In the rows, 128 means zero.
One turn moves each row of this set onto another row. After a few examples, where does it send each row asked below?
loba: [147 151 163 121 138 159 145 142 117 132 106 121 146 118 136 137  95 128]
kofur: [121 111 113 148 113 138 127 102 135 144 138 126 117 141 162 117 152  88]
Pota: [109 154 128 127 119 175 136 131 136 148  95 138 136 135 128 124 117 103]
duzad: [116 128 150 106  84 117 143 147 132  97 150 128 121 123 141 116 126 101]
Riguk: [135 123 144 104 150 136 162 140  98 129  85 139 138 118 127 117 137 117]
Ninek: [132 144 114 151  90 116 140 140 124  99 154 133 113 134 152 126 138 106]
gege: [123 160 144 123 136 173 139 150 129 131 127 142  97  98 130 112 135 136]
lufa: [113 151 117 139 141 160 122 141 170 122 145 141 122 117 122 113 114 117]
Kebuf: [139 122 135 166 129 136 155 112 103 143 128 138 129 116 135 111 130 159]
nezel: [123 123 122 124 128 147 170 118 120 123 135 173  93 156 145 131 135 114]
lomad: [117 118 135 127 121 114 131 125 125 119 134 173 139 136 149 127 125 169]
sosu: [119 104 123 132 119 117 133 106 130 149 146 135 138 137 104 103 136  86]
Kade: [136  93 130 164 149 125 126 115 120 144 148 102 129 133 127 123 123 106]
lumil: [103 109 105 109  91 133 118 135 129 109 143 117  98 118 147 118 131 127]
Kizep: [141 121 137 132 178 130 133 141 117 128 133 160 144 115 123 127 114 146]
Tezi: [139 123 139  91 123 135 140 149 121 103 138 119  88 103 150 138 123 104]
tovuz: [102 122 135 141 104 161 141 130 123 128 144 119 107 164 119 124 104 143]
zag: [147 106 122  81 123 112 114 127 119 121 148 140 135 130 157 125 143 116]
sova: [138 124 167 138 126  93 128 127 131 118 109 119 143 125 153 145 117 110]
sisu: [142 160 137 136 143 146 156 142 109 133  85 125 112 142 132 138 135 112]
kovog: [124 120 111 133 122 146 114 146 122 122 129  97 161 140 136 114 125  83]
fip: [153 128 123 131 100 120 157  93 130 128 122 142 133 118 148 129 103 141]
ripus: [130 131 144 133 152 116 120 144 114 127 128 135 111 147 119 129 136 176]
Refa: [120 124 180 127 155 136 121 154 123 129 129 121 146 141 127 110 134 151]
sobo: [134 134 103 123 105 133 113 111 131 156 154 127 104 137 106 116 134 110]
seda: [117 121 129 109 154 111 109 141 140 129 108 128 121 102 101 135 118 102]
fen: [131 108 152  88 148 145 118 127 113 151 127 146 103 126 157 141 146 106]
ros: [104  94 128 152 129 140 128 157  91 116 120 103 139 129 141 133 115 121]

gege goes to zag
loba goes to lumil
lomad goes to Kade
Now these:
sisu goes to duzad
nezel goes to sova
lufa goes to fen
Riguk goes to Ninek

